One turn sends every row of this set to another row. A few are shown first. Where does it send the rows asked after them?
Q_425: [-1.47,-1.02,0.42,-0.73,-1.70,-2.37,1.04,0.20,0.15,-0.56,3.86,-2.56,-0.23,-0.55,0.24]
Q_55: [-0.66,-0.59,0.24,-1.13,0.95,-2.73,0.12,-2.47,0.06,-0.45,1.28,-0.58,-1.13,-1.88,-1.34]
Q_386: [-1.38,1.35,0.53,-0.36,-1.15,-3.91,-1.66,-0.77,-1.56,0.06,3.53,-0.77,-0.38,-2.66,1.43]
Q_50: [-1.23,-0.03,0.22,-0.73,-0.63,-3.37,0.95,1.12,0.15,1.53,3.80,-2.42,-1.30,-0.66,1.52]
Q_157: [-1.82,1.03,0.74,0.96,-0.48,-2.54,0.55,2.07,0.06,0.98,2.64,-2.03,-1.78,-2.03,1.48]
Q_464: [-0.48,0.32,-0.06,-1.75,2.62,-3.47,-0.62,-0.67,0.45,0.43,1.12,-0.41,-1.30,-1.68,1.08]
Q_950: [-0.75,-0.10,0.29,-1.53,-1.21,-2.93,0.28,1.43,0.86,0.06,3.14,-3.01,-0.68,-0.87,0.50]
Q_673: [-2.53,0.53,0.91,1.72,-1.22,-2.05,1.23,0.24,0.66,-0.06,3.31,-1.45,-1.91,-0.81,1.76]
Q_42: [-1.03,-0.26,0.11,0.21,-2.05,-2.90,-0.33,0.14,-1.46,-1.04,2.55,-3.26,-1.18,-0.87,0.80]
Q_965: [-1.67,0.19,0.30,1.25,-1.67,-1.94,-0.19,-0.02,0.71,-1.53,2.62,-2.51,-1.75,0.11,0.62]
Q_513: [-2.02,-0.69,0.19,0.18,0.01,-2.42,0.83,1.32,1.23,0.42,3.97,-1.89,-1.10,0.09,1.65]
Q_688: [-1.34,-0.95,0.53,-1.36,0.81,-3.12,-1.81,-2.14,0.27,-0.62,0.32,-0.36,-2.39,-2.14,1.03]
Q_616: [-1.45,-0.39,1.28,-1.20,0.06,-2.19,-0.86,-2.66,-0.04,-0.44,0.74,0.77,-2.13,-1.92,0.63]
Q_969: [-1.43,-0.07,1.30,1.44,-0.42,-2.92,-1.49,0.44,-0.34,0.78,2.80,0.42,-3.36,-1.25,0.02]
Q_103: [-2.64,-1.81,1.24,1.12,-1.22,-3.45,-0.90,-1.21,0.37,-1.54,3.46,-0.40,-2.22,-2.12,0.88]
Q_995: [-1.47,0.82,1.58,-0.41,-0.20,-2.78,-1.82,1.46,0.15,-0.75,2.91,0.71,-1.38,-1.53,2.37]
Q_693: [-0.74,-0.50,0.49,-2.57,1.05,-3.73,0.21,-2.15,0.17,-0.86,1.51,-0.62,-0.65,-2.27,1.07]
Q_595: [-1.46,-0.12,0.70,-0.43,-1.06,-3.06,-0.01,2.01,-0.81,-0.78,2.47,-2.80,-0.89,-2.15,2.11]
Q_326: [-2.38,-0.21,0.35,-0.48,1.91,-2.09,-1.29,-1.49,-0.26,-0.08,1.21,0.54,-0.57,-2.98,1.47]
Q_416: [-1.65,-0.68,-0.12,0.67,-0.67,-1.89,0.63,0.57,0.59,0.40,3.83,-2.34,-0.91,0.16,-0.37]
Q_360: [-1.60,0.30,-0.02,0.46,-0.75,-3.58,-2.69,-0.38,0.89,-1.58,2.65,-1.92,-1.00,-2.67,-0.30]
Q_322: [-1.59,-1.28,0.54,-0.45,2.13,-1.84,0.24,-1.46,1.00,-1.12,1.59,0.55,-1.04,-1.20,-0.14]
Q_214: [-1.84,-0.77,-0.10,-0.70,1.70,-3.30,-1.80,-1.96,-0.68,0.29,0.89,-0.54,-1.54,-2.84,1.38]
Q_311: [-1.44,-0.63,0.30,-0.43,2.53,-2.81,0.54,-1.60,-0.51,0.82,2.07,0.71,-1.38,-1.26,1.13]
Q_253: [-1.82,0.44,0.92,-0.49,1.04,-1.37,-1.12,-1.80,0.04,0.03,0.85,1.04,-1.17,-2.33,0.20]

Q_595 moves to Q_157
Q_322 moves to Q_55
Q_214 moves to Q_326
And these:
Q_425 moves to Q_950
Q_103 moves to Q_360

One turn sends every row of this set to another row. A few are shown first. Where does it send the rows asked after them?
Q_402: [-1.41,-0.33,-0.86,-0.47,0.61,-1.27,-0.34,0.28,-1.79,-0.49,0.16,-1.92,2.35,-1.83,-0.57,2.10]
Q_331: [-1.18,-1.00,-0.22,-0.37,2.03,-0.37,-0.38,-0.47,-1.91,0.93,0.73,-1.37,1.20,1.20,-0.13,1.02]
Q_844: [-1.59,-0.59,-0.77,-0.53,1.30,-0.47,-0.47,-0.39,2.49,-0.05,0.02,-1.03,0.45,0.56,0.60,-1.23]
Q_910: [-0.15,0.47,-0.60,1.27,0.45,-0.32,-0.91,0.64,-1.49,0.46,-0.46,-1.44,2.09,0.07,1.34,-0.67]
Q_343: [0.77,-1.09,-0.01,-2.16,-0.20,0.27,-0.12,1.47,2.05,-0.69,1.29,0.42,0.12,-0.67,0.75,1.06]
Q_113: [0.34,-0.76,-0.92,-0.86,0.89,-0.16,0.87,0.38,3.11,-0.37,1.12,-0.70,0.98,-1.83,-1.39,0.31]
Q_242: [1.36,-1.60,0.20,-1.55,1.03,0.56,-0.36,1.52,2.08,-0.66,0.30,-0.12,0.47,-2.26,-0.57,-0.39]
Q_203: [-0.03,-0.78,-0.76,-1.13,2.05,0.60,-0.39,-1.73,-2.21,0.34,0.30,-1.04,0.43,0.22,0.02,1.09]
Q_666: [0.12,-0.93,-0.66,-2.02,0.54,0.10,-1.23,0.72,2.10,-0.29,0.27,-0.49,0.00,-1.77,1.09,1.98]
Q_2: [-0.36,-0.60,-0.44,-0.44,0.75,-0.25,0.17,-0.08,2.69,-0.72,0.59,-0.68,0.46,1.05,0.44,-1.46]
Q_566: [-0.52,-0.33,-1.62,-0.94,1.02,0.00,0.46,-0.39,3.06,-0.19,0.04,-0.93,1.09,-2.22,-1.18,0.78]
Q_122: [1.17,-0.40,-0.49,-0.22,0.88,0.71,-0.61,0.22,-2.16,0.13,0.63,-0.53,0.94,-1.07,1.23,-1.60]
Q_352: [0.43,-0.98,-0.64,-1.50,0.94,-0.57,-0.02,0.03,-2.13,-1.05,1.10,-1.40,1.36,-2.64,-0.79,1.59]
Q_318: [0.39,-0.46,0.14,0.38,1.24,-0.29,0.34,-0.06,-1.39,-0.03,1.02,-1.36,1.42,2.13,-0.27,1.19]
Q_833: [-1.12,0.18,-0.44,-0.40,-0.67,-0.80,0.97,0.64,-1.78,-1.17,0.38,-0.88,2.83,-0.27,-0.89,1.50]
Q_769: [0.68,-0.52,-0.24,-1.30,-0.35,-0.16,1.33,0.46,-2.09,-1.72,1.42,-0.37,1.85,-1.05,-1.01,0.94]
Q_80: [-1.25,-0.49,-0.10,-1.85,-0.81,0.00,0.09,1.60,2.03,-0.26,0.55,0.73,1.11,0.33,0.75,1.05]
Q_3: [-0.91,-0.74,-0.81,-1.14,0.49,-0.10,1.37,0.67,2.82,-0.12,1.18,0.00,1.46,-0.97,-1.50,-0.25]
Q_734: [-1.92,0.00,-0.51,-0.64,-0.07,0.16,-0.45,1.10,2.23,0.02,-1.90,-0.03,2.05,-0.69,-0.30,0.16]
Q_164: [-0.23,-0.75,0.28,-1.43,-0.40,0.73,0.70,1.86,1.94,-0.65,-0.14,1.07,1.58,-0.35,-0.76,-0.97]
Q_649: [-1.48,-0.72,0.22,0.07,0.01,-0.28,-0.01,2.27,-1.03,1.45,-0.79,-0.21,1.33,0.27,-1.26,1.45]
Q_301: [0.67,-0.77,-0.69,-0.85,1.25,0.15,-0.15,-0.70,2.54,-0.90,0.43,-0.79,-0.23,0.06,0.57,-1.25]
Q_927: [1.62,-0.29,-0.48,-0.43,1.25,0.57,0.30,-1.28,-1.63,-0.65,0.51,-1.03,0.60,1.07,-0.14,1.27]
Q_229: [1.50,-0.52,0.45,0.07,-0.58,0.40,0.79,2.23,-0.73,0.03,-0.24,0.07,0.63,0.36,-1.35,1.43]
Q_863: [0.69,0.02,-0.35,-0.99,1.40,-0.38,1.47,0.15,-2.59,-0.94,-1.21,-1.35,0.56,-1.49,-0.45,-0.51]
Q_381: [0.22,-0.45,-0.58,0.53,1.49,-0.22,-1.48,0.51,-1.88,0.84,0.23,-1.62,1.22,-1.29,1.34,-0.86]
Q_578: [-1.88,-0.42,-0.80,-1.75,0.00,-0.16,-1.01,0.80,2.05,0.21,-0.46,-0.15,0.87,-0.76,1.15,1.89]
Q_559: [1.88,-0.71,-0.47,-0.98,0.37,1.15,-0.10,0.67,-1.22,0.09,-0.90,-0.09,-0.41,-1.74,-0.95,1.73]
Q_590: [0.89,0.52,-0.59,0.53,-0.15,0.55,0.03,0.38,-1.78,-0.24,-0.04,-0.38,1.68,0.26,1.19,-1.40]
Q_413: [-1.07,-0.94,-0.70,-1.02,1.01,0.48,-0.96,0.70,-1.52,1.48,-1.54,-0.45,0.14,-1.81,-0.80,1.78]
Q_305: [-0.69,-0.81,-1.05,-1.06,1.76,-0.02,-0.81,-1.03,2.34,-0.27,-0.03,-1.15,-0.18,-0.45,0.73,-1.05]
Q_359: [-0.33,-0.79,-0.69,-0.81,1.32,0.03,-1.56,0.87,2.35,0.01,-1.46,-1.21,0.99,-2.64,-0.21,0.77]
Q_617: [-0.42,-0.01,0.23,0.29,1.35,-1.54,1.24,1.44,-2.09,-0.25,-0.94,-2.12,1.48,-0.49,-0.56,-0.16]
Q_150: [-1.78,-0.24,-1.46,-1.12,0.51,-0.03,0.91,-0.14,2.73,0.07,0.05,-0.22,1.56,-1.40,-1.28,0.17]
Q_821: [-0.68,-0.42,-0.16,-0.75,1.94,-1.07,0.89,0.66,-2.66,-0.01,-1.01,-1.77,0.78,-1.57,-0.50,-0.51]
Q_129: [0.90,0.44,0.06,0.06,0.79,-0.84,1.79,0.88,-2.11,-1.16,-1.13,-1.63,1.15,-0.38,-0.57,-0.27]

Q_3 moves to Q_150
Q_910 moves to Q_381
Q_559 moves to Q_229
And these:
Q_578 moves to Q_666
Q_402 moves to Q_352
Q_305 moves to Q_301
Q_821 moves to Q_863
Q_331 moves to Q_203
Q_242 moves to Q_164

